One turn moves every row onto another: examples first, then more rows asked:
Q_901: 3 -14 17 -9 20 1 0 -13 15 13 14 1
Q_763: -2 19 -15 -8 15 -3 5 -1 36 5 6 2
Q_454: 1 -4 -25 -8 0 12 12 -7 21 15 15 2
Q_464: -19 22 5 5 7 16 -1 4 20 -6 19 -5
Q_481: -3 0 -17 -8 -8 18 11 -5 12 7 25 9
Q_557: -16 14 -5 6 19 10 1 1 33 6 6 -15
Q_179: -2 3 5 19 0 -18 0 -3 34 5 14 -8
Q_141: -9 -8 -19 1 4 21 9 -5 20 17 15 -11
Q_686: 2 6 4 14 -4 -21 0 -3 33 2 17 0
Q_663: -16 -2 -7 -2 10 6 26 17 14 3 -1 -17
Q_526: 0 -13 20 -7 18 4 -1 -11 12 10 17 1
Q_21: -12 -3 -10 2 -5 26 7 -3 10 8 24 -5
Q_72: 7 -7 21 19 13 -8 1 -6 15 8 14 -5
Q_36: -6 4 10 21 -4 -14 -2 -1 29 1 19 -8
Q_223: 5 -12 16 -12 17 -1 1 -12 14 11 16 7
Q_613: 15 -3 16 10 8 -15 4 -7 15 6 15 9
Q_647: -16 0 -2 -2 2 10 29 17 3 -5 6 -8
Q_495: -13 -4 -8 -2 9 6 30 15 11 2 -2 -13
Q_645: -5 26 -4 -8 3 4 4 2 23 -7 18 12
Q_648: 9 -3 22 15 7 -8 1 -5 10 2 19 4
Q_351: -8 3 -7 -9 -1 4 31 16 5 -5 6 2
Q_458: -8 6 -7 -12 -2 1 29 18 8 -7 8 4
Q_950: -6 1 -15 -11 8 -3 29 16 17 3 -2 -4
Q_385: -2 7 10 17 -8 -16 -1 -1 27 -2 22 0
Q_671: 3 -11 20 -10 15 3 0 -11 11 8 19 6
Q_168: -6 -1 -13 -9 6 -1 33 14 13 1 -2 -3
Q_667: -18 3 0 -2 1 11 25 20 4 -6 8 -9
Q_453: 13 -7 14 14 15 -15 3 -8 19 11 10 0

Q_495 turns into -> Q_647
Q_464 turns into -> Q_645
Now find these:
Q_453 turns into -> Q_72
Q_385 turns into -> Q_686
Q_667 turns into -> Q_458
Q_21 turns into -> Q_481
Q_901 turns into -> Q_526

One turn moves every row onto another: examples first, then more rows asked:
Q_274: -4 14 -6 7 14 2 -19 8 1 -9 6 -4 18
Q_170: 7 3 -7 6 19 -8 13 -4 1 4 3 -12 20
Q_522: 17 -13 10 7 -6 1 -6 4 -2 -4 -5 -14 19
Q_147: 2 18 12 -2 14 8 9 10 0 4 -2 14 -7
Q_840: -2 -20 3 2 -2 -22 5 15 21 -8 -10 -9 1
Q_298: -23 1 13 3 1 4 9 19 18 1 -9 12 10
Q_679: -2 4 -5 9 15 0 6 3 -3 1 24 -4 -8
Q_492: -10 -11 1 24 -10 -10 -10 4 16 7 0 -2 -16
Q_245: -8 -24 12 4 9 -5 -13 -14 11 3 4 2 1
Q_712: -10 3 10 8 -4 0 4 -11 10 -5 6 10 -22
Q_940: 11 -4 0 -14 -8 -8 15 6 10 12 1 -3 15
Q_963: -5 3 4 -18 -6 12 -1 12 -3 -8 -18 12 0
Q_626: -4 -3 3 3 -14 16 -11 -4 -9 10 -17 -8 -5
Q_520: -12 5 -18 10 5 -19 -1 8 13 6 -12 -15 -9
Q_68: -11 1 3 12 1 3 -4 14 -1 -13 -30 -16 4

Q_147 turns into -> Q_679
Q_68 turns into -> Q_522
Now find these:
Q_520 turns into -> Q_626
Q_298 turns into -> Q_274
Q_492 turns into -> Q_963

One turn moves every row onto another: examples first, then more rows asked:
Q_319: -14 -5 -32 43 -27 20 4 33 -5 -3 1 13 -11 -22 -13
Q_318: -22 -10 -22 16 -27 3 -12 17 0 10 18 19 -5 -4 -4
Q_355: 6 -21 -23 35 -15 31 20 12 10 0 13 22 -4 -37 -26
Q_974: 1 -1 -24 7 -29 46 10 22 1 4 -9 17 0 -7 -15
Q_777: -4 -5 -19 3 -21 43 5 29 8 2 -15 10 -6 -9 -9
Q_534: -20 -15 -20 14 -25 -1 -14 13 0 6 11 26 -8 -3 -4
Q_683: -2 -29 -25 11 -24 14 -9 6 -5 22 6 32 -11 -1 -6
Q_308: -17 -6 -29 39 -25 17 4 34 -2 -1 0 9 -14 -27 -11
Q_134: -17 -21 -25 14 -28 5 -6 9 1 14 11 23 -21 0 0
Q_477: 12 -29 -18 28 -5 36 8 14 13 -7 3 29 -4 -28 -24
Q_12: 15 -38 -20 8 -22 25 6 5 3 13 0 33 -7 -7 -10
Q_250: 1 -17 -22 36 -14 31 20 14 10 -7 8 22 -2 -37 -27
Q_101: 8 -36 -16 0 -23 19 10 2 6 18 1 26 -10 -18 -8
Q_828: 1 -18 -18 31 -9 26 15 20 17 -4 3 14 -12 -44 -21
Q_737: -15 -24 -23 11 -29 3 -5 7 8 17 11 26 -9 0 0
Q_551: -21 -12 -22 18 -24 5 -16 21 1 7 16 20 -5 0 -3
Q_674: 1 -24 -16 30 -8 27 16 18 17 0 8 13 -11 -42 -20
Q_358: -16 -3 -32 40 -30 17 8 29 -5 1 3 11 -11 -28 -13
Q_537: -12 -24 -24 15 -29 7 -6 8 6 15 10 30 -7 6 -1
Q_836: 2 -21 -20 38 -7 32 13 22 15 -12 2 21 -5 -33 -22
Q_709: -7 6 -19 6 -16 39 5 21 16 -11 6 9 0 -19 -19
Q_161: -6 0 -20 -2 -29 39 13 20 5 9 -9 8 -3 -18 -12
Q_762: -4 5 -19 3 -25 42 10 23 12 -5 -4 10 -1 -20 -18
Q_418: 7 -26 -19 38 -6 34 11 22 15 -7 7 21 -8 -30 -21
Q_47: 4 -29 -13 18 -4 28 11 13 18 -3 2 19 -9 -40 -20
Q_660: -6 8 -21 7 -19 41 7 18 13 -9 8 11 2 -19 -21
Q_984: -19 -10 -24 19 -27 6 -13 18 -3 9 19 23 -2 0 -5
Q_53: -19 -14 -21 15 -27 0 -13 10 -2 7 13 29 -6 -2 -6
Q_502: -5 6 -21 9 -17 42 4 22 14 -12 6 12 2 -15 -21
Q_130: -14 -27 -22 13 -25 5 -9 12 9 14 8 26 -10 4 2
Q_496: 8 -24 -19 22 -12 31 17 4 11 1 8 26 -3 -39 -26
Q_730: -2 4 -19 6 -23 44 7 26 13 -8 -6 11 -1 -17 -17
Q_186: -5 -32 -21 9 -19 12 -13 12 0 20 2 27 -14 -1 -2
Q_115: -14 -20 -27 17 -30 7 -6 8 -1 14 12 26 -19 3 -2
Q_872: -1 6 -21 6 -26 44 10 23 10 -6 -4 13 0 -16 -19
Q_625: -15 -22 -26 17 -26 7 -9 12 1 12 10 25 -21 4 0
Q_50: 5 -14 -24 35 -16 30 19 14 10 -2 7 22 -5 -40 -27
Q_629: -18 -15 -21 17 -25 1 -15 13 -1 5 12 29 -7 0 -4
Q_63: -4 -19 -17 31 -9 27 18 19 16 -7 4 15 -7 -42 -22
Q_785: -7 -29 -21 5 -23 9 -7 6 -1 25 5 25 -14 -8 -3
Q_866: 10 -41 -14 4 -15 22 2 10 10 11 -5 25 -12 -10 -5
Q_158: 7 -19 -21 39 -8 33 11 23 14 -9 2 22 -8 -32 -23

Q_47 turns into -> Q_496
Q_134 turns into -> Q_115
Q_974 turns into -> Q_777
Now find these:
Q_101 turns into -> Q_12
Q_319 turns into -> Q_308
Q_250 turns into -> Q_836
Q_984 turns into -> Q_551
Q_418 turns into -> Q_674
Q_762 turns into -> Q_872
Q_502 turns into -> Q_709
Q_828 turns into -> Q_50
Q_53 turns into -> Q_629
Q_130 turns into -> Q_737
Q_785 turns into -> Q_683

One turn moves every row onto another: examples first, then more rows asked:
Q_188: -27 -1 0 30 12 3 8 8 20 3 -18 19
Q_790: -22 -18 13 2 3 15 -1 -19 27 13 10 16
Q_311: -17 -9 4 11 11 15 2 -14 39 10 6 13
Q_86: -30 3 3 -5 20 8 -9 -5 -9 17 -25 20
Q_228: -22 2 -11 19 -4 17 2 -13 15 12 -19 34
Q_879: -30 -9 13 26 1 1 13 5 16 8 -22 10
Q_624: -26 10 17 -7 5 2 -14 -19 7 14 -14 29
Q_865: -35 6 1 0 15 4 -12 -5 -6 20 -17 27
Q_414: -14 -4 13 -9 -3 5 -8 -22 23 8 -18 -5
Q_410: -24 -6 -9 12 -15 12 6 -4 5 19 -20 30
Q_413: -17 -17 -1 1 -3 21 -6 -11 14 0 1 31
Q_887: -10 6 -9 2 -2 17 -1 -7 24 6 -4 33
Q_591: -14 -2 8 -9 3 15 -11 -26 21 4 -16 -2
Q_93: -44 1 2 -7 17 5 6 6 -1 17 -17 23
Q_897: -23 -17 3 30 18 9 5 -2 18 9 -10 6
Q_152: -23 -3 0 16 -7 3 10 14 6 8 -24 21
Q_873: -12 -14 5 14 19 9 3 5 26 2 4 6
Q_507: -6 -11 -7 3 4 23 -3 -16 22 12 4 21
Q_211: -43 -7 1 -2 24 10 5 -7 13 17 -25 -2
Q_769: -19 -10 -6 17 -2 1 4 18 11 15 -16 21
Q_137: -23 -4 6 -12 2 4 4 -6 28 5 -18 -13
Q_501: -25 -7 1 -7 19 11 12 2 18 11 -20 -12
Q_779: -30 -4 -7 5 -10 11 -6 -3 23 4 -4 38
Q_309: -11 4 17 -11 -1 3 -16 -20 10 8 -13 13
Q_416: -14 14 7 -16 7 5 -18 -11 12 8 -18 16
Q_97: -23 -9 8 24 4 2 14 10 28 19 -19 14
Q_871: -16 -2 3 -12 5 12 -16 -25 16 14 -21 -1
Q_264: -16 -12 -1 -9 -6 17 -3 -10 18 11 9 28
Q_944: -15 9 9 -10 3 9 -21 -20 12 1 -13 16
Q_148: -20 -23 18 20 9 5 7 2 11 5 -9 2
Q_874: -21 -17 14 7 3 22 3 -21 30 3 0 23
Q_65: -41 7 -1 -1 20 2 3 9 4 21 -19 18
Q_182: -26 1 -7 -1 -14 13 3 -7 20 14 -6 36
Q_789: -25 -7 -2 -15 19 10 0 1 16 7 -18 -10
Q_391: -33 -12 -3 -9 9 7 12 2 16 11 -21 -11
Q_253: -21 -16 20 7 10 6 5 -1 29 1 6 8
Q_864: -32 14 9 -4 12 5 -13 -20 10 18 -27 24
Q_427: -30 12 7 -2 7 4 -19 -20 6 11 -16 29
Q_610: -20 -1 7 -10 10 11 4 -12 31 3 -18 -11
Q_573: -48 -5 -2 -5 14 7 14 3 10 17 -21 5
Q_317: -37 3 9 -5 12 6 -6 -9 -6 19 -16 31
Q_544: -42 -3 -3 1 22 9 13 3 13 23 -22 0
Q_80: -27 4 4 -13 10 7 -4 -13 34 8 -19 -6
Q_605: -11 -22 15 18 10 13 13 0 19 15 -12 6
Q_255: -32 -13 -13 19 -9 8 -3 -2 11 20 -15 30
Q_933: -43 8 4 -6 25 3 2 8 10 11 -24 15
Q_543: -9 -14 19 6 9 14 10 0 30 0 -1 15
Q_593: -18 -3 -10 23 4 11 3 6 2 4 -19 26

Q_228 turns into -> Q_311
Q_573 turns into -> Q_624
Q_253 turns into -> Q_152
Now find these:
Q_97 turns into -> Q_779
Q_80 turns into -> Q_933
Q_427 turns into -> Q_610

One turn moves every row onto another: examples first, then more rows asked:
Q_125: 0 2 0 -10 -9 0 -6 3 3 -9 -14 -26 -14 10 4
Q_242: -5 27 10 -3 -17 -2 2 13 -2 12 9 3 3 -10 -23
Q_670: -5 18 18 19 1 0 -8 -14 -1 -4 20 -15 -8 -24 13
Q_638: 4 24 -10 -7 -17 -4 -12 -15 -22 -1 2 -9 4 -3 7
Q_155: -12 33 6 -4 -21 -6 -10 11 -5 2 -3 -9 5 -14 -23
Q_599: 12 19 8 6 5 7 11 0 0 18 -7 -2 -14 -31 1
Q_89: 0 18 5 11 5 7 6 5 -10 14 -14 -8 -19 -32 -2
Q_900: -3 13 -12 -5 -4 0 -6 -16 -29 -7 6 -3 2 -13 -6
Q_733: -6 15 -13 -6 -14 -1 -9 6 14 -17 -7 -17 -14 1 0
Q_173: -2 9 6 -8 -17 1 -7 -8 -30 -4 10 -13 11 -3 3
Q_782: -4 10 18 -1 11 26 6 0 13 -1 -2 -16 2 -18 -2
Q_108: -1 19 -11 -14 -22 8 -7 -12 -23 -5 0 -8 3 -11 8
Q_562: -1 22 15 -10 -19 -6 1 19 -4 5 2 -9 2 -7 -24
Q_575: 7 21 32 -2 -9 8 0 -7 -7 16 3 -20 -26 -22 0
Q_17: 10 22 36 5 -9 5 1 -4 -5 13 -8 -7 -11 -23 8
Q_905: 2 19 -7 -9 -7 -2 -9 -21 -25 -8 -1 2 4 -14 3
Q_778: 0 6 4 -12 -16 0 -6 8 11 -16 -10 -19 -11 7 8
Q_540: -1 15 -1 -8 -13 8 -6 -16 -17 2 5 -2 11 -1 17
Q_590: -12 6 18 3 9 25 1 5 1 -5 -1 -27 1 -10 0
Q_499: -5 11 -6 -6 -5 -3 -10 -3 11 -23 -16 -7 -19 -6 1
Q_441: -9 32 16 -4 -17 -1 -5 3 -6 4 4 7 -4 -15 -26
Q_650: -4 20 6 15 3 2 3 1 3 18 2 -12 -11 -36 5
Q_587: 13 6 7 9 -2 9 9 2 -15 -3 25 -15 -18 -11 3
Q_23: -14 7 -4 -3 -5 0 -13 -5 3 -19 -22 -14 -15 -7 4
Q_442: -2 16 15 8 23 11 -7 -13 -1 -7 -3 -21 -15 -4 -11
Q_187: 7 8 10 -3 -2 20 8 -9 -5 2 24 -18 -21 -21 1
Q_248: -7 14 9 -5 -23 -5 2 24 -7 5 -1 -12 -5 -13 -21
Q_22: -3 13 5 -5 -13 -1 -7 5 21 -8 -9 -11 -19 8 6
Q_922: -9 29 9 -4 -11 -9 -6 7 -5 -5 -6 3 -4 -21 -29
Q_197: 20 10 13 5 0 9 8 -8 -1 -5 24 -7 -17 -12 3
Q_440: -9 13 0 -7 -11 6 -6 1 19 -14 -14 -4 -23 -3 3
Q_420: -6 17 1 -10 -20 1 -14 0 9 -22 -9 -18 -18 3 0
Q_690: -5 13 17 19 -4 6 -4 -7 -16 -17 16 -6 -15 -25 9
Q_742: -1 19 10 11 20 3 -5 -13 11 8 4 -24 -13 -11 -2
Q_316: -4 31 3 -12 -19 -1 -5 8 -7 4 -2 -9 -5 -10 -30
Q_964: -9 24 10 3 -15 -15 -8 7 -10 -3 -6 -3 -16 -16 -27
Q_231: 5 21 27 5 18 9 -6 -15 10 -2 -2 -15 -8 -6 -7
Q_538: 0 13 20 14 -5 11 1 -7 1 -15 17 -1 -6 -27 14
Q_384: 7 12 -1 -15 -16 3 -2 -7 -24 0 5 -9 13 -4 9
Q_78: -11 11 25 -5 1 27 0 -6 6 1 1 -27 -11 -21 3
Q_821: 6 20 32 8 -7 2 -1 5 -14 16 -11 -19 -17 -15 4
Q_156: 3 18 -6 -12 -7 10 -6 -25 -19 -1 3 3 0 -4 9

Q_562 turns into -> Q_499
Q_108 turns into -> Q_155
Q_540 turns into -> Q_441
Now find these:
Q_587 turns into -> Q_89
Q_670 turns into -> Q_575
Q_900 turns into -> Q_248
Q_599 turns into -> Q_782

